[[-40, 27, 11, -5],
 [9, 17, 17, 26],
 [15, 14, 43, 36]] out 11

[[-38, -11, -2, -3, 3, 9, -1],
 [-5, 2, 6, 0, 10, 6, 5],
 [-20, 4, 7, 3, -3, -6, 5]] out -2

[[10, -21, -33, 16, 5, -35],
 [-16, -25, -27, -5, -17, -14],
 [-19, 11, 10, -13, -16, 21]] out -33

[[-10, 21, 33, 27],
 [-3, 14, 29, 17],
 [-13, 17, -1, 22]] out 33

[[-29, 41, -5, 21],
 [-25, -6, -11, 17],
 [22, -7, 14, 0]] out -5

[[15, 16, -30, -6, -36, 6, -30],
 [-14, 4, 5, -8, 0, 15, 10],
 [-4, -2, 15, -1, 17, 27, 6]] out -30

[[-31, 0, 9, -22, 20, 0],
 [-23, -8, -6, 35, 23, 6],
 [-24, 17, -27, -8, -7, 15]] out 9

[[-11, 17, 35, 24, -33],
 [42, 37, -13, 4, 15],
 [21, 23, -11, 25, 2]] out 35
---
[[ 35  22   1  23  28 -37]
 [-11  30 -25  -8  -3 -16]
 [-11  35 -28  -4  -3   4]] Answer: 35, 4

[[ 24   7 -10  -1   1   8  -6]
 [ 14 -28   1 -19 -40   5  38]
 [ -3  -8   9  -7  -7   6   8]] Answer: 24, 8

[  1   4  11 -41] Answer: 1, -41

[[ 10   6  -9   1]
 [-27 -16  36  -3]] Answer: 10, -3

[[  8  39 -12  16  28   8  20]
 [-11  40   3  28   3  -8  -3]
 [  3  34  -5  17  19   5  16]] Answer: 8, 16

[[ 8 14 11 23 16 11]
 [-3 -5 -4 -7 -1  1]
 [15 25 18 34 16  5]] Answer: 8, 5

[-34 -22  -4   6 -19] Answer: -34, -19
---
array([[-15,  20, -14,  -5,   0,  -3,  14],
       [-31,  26, -13,  31,  15,  27, -26],
       [ 21,  29, -45, -25,  -8, -18, -28]]) → -3

array([[-25,   0,  31,  13],
       [ 45, -14, -24,  -9],
       [ 38, -21,  -1,   1]]) → 31

array([[  1, -19, -16, -25,  -5],
       [ 23,  21,   7,  10,   4],
       [-35,   0,  11,  14,   3]]) → -25

array([[ 45,   8,  35,  19,  28,  27,   6],
       [ 25,  15,  23,  16,  17,  10,  -2],
       [ -5, -10,  17,   4, -10,   1,  30]]) → 27

array([[13, 10, 21, 24],
       [13, 10, 43, 30],
       [13,  1, 21, 24]]) → 21

array([[  6, -37,   5, -10,  31, -23, -37],
       [ -2,   8,  10,   4,  -3,  -3,   9],
       [ 22, -14,  -8,  20,  23,   5, -42]]) → -23

array([[ -2, -11, -19,   2, -21,   2],
       [  3,  27,  24, -16,  33,   4],
       [  1,  11, -10, -21,  -5,  16]]) → -21
---
[[ -9  -6  -2 -27]
 [ -5  12 -37  15]
 [-18   0  -1 -13]] Out: -27

[[-12  -1  -4  -4   4  31]
 [ 13 -21  23 -17 -33  15]
 [  8 -19  31  -6 -30  15]] Out: 31

[[ -3 -11 -35  -8   3]
 [-45  31  -3  -6 -36]
 [-13 -18  -1 -26 -14]] Out: 3

[[-25  -1 -17 -16 -38  -3  -8]
 [ 23  -5   9  11  13   7  15]
 [-26   3 -19 -16 -32  -5 -12]] Out: -8

[[24 27  8 36]
 [14 15  8 11]
 [33 17 24  6]] Out: 36

[[ 25  18  -9  16]
 [-10  24  19 -43]
 [ 15  39  -1 -19]] Out: 16
---
[[  0 -22  14  13]
 [-42  -8 -21 -30]] ==> -30

[[ 21 -16  18  34   0 -14 -13]
 [ 10 -23  27  10 -30  24 -31]
 [ 11 -26  27  33 -32   1 -45]] ==> -31

[[35 -7 33 28 -1]
 [22 17 42 33  7]] ==> 7

[[  1  19 -29  -3  14  27   0]
 [ -2  38  -4   3  14  34 -24]] ==> -24

[[ 10 -17  -9  -7 -10  10 -33]
 [-29  -4 -42  27 -25  22  30]
 [ 32 -29 -13 -22  -7   4 -23]] ==> 30

[[ -2 -14  16 -35]
 [ -2   1   0   0]] ==> 0
---
52.0,22.9,-152.8,-10.3,115.3 => 52.0
-0.06,0.06,0.11,0.12,-0.18,-0.02,-0.07 => -0.06
7.852,6.773,-16.173,-4.744,4.655,12.025,13.119 => 7.852
-179.737,-33.075,135.782,118.594,-96.740 => -179.737
0.14,0.10,-0.06,0.01,-0.16,-0.08 => 0.14
99.2,60.7,-78.5,-25.8,-157.2,-41.7 => 99.2
-103.10,-4.26,-47.70,-40.26,73.06,185.15 => -103.10
0.101,-0.166,-0.082,0.099,0.164 => 0.101
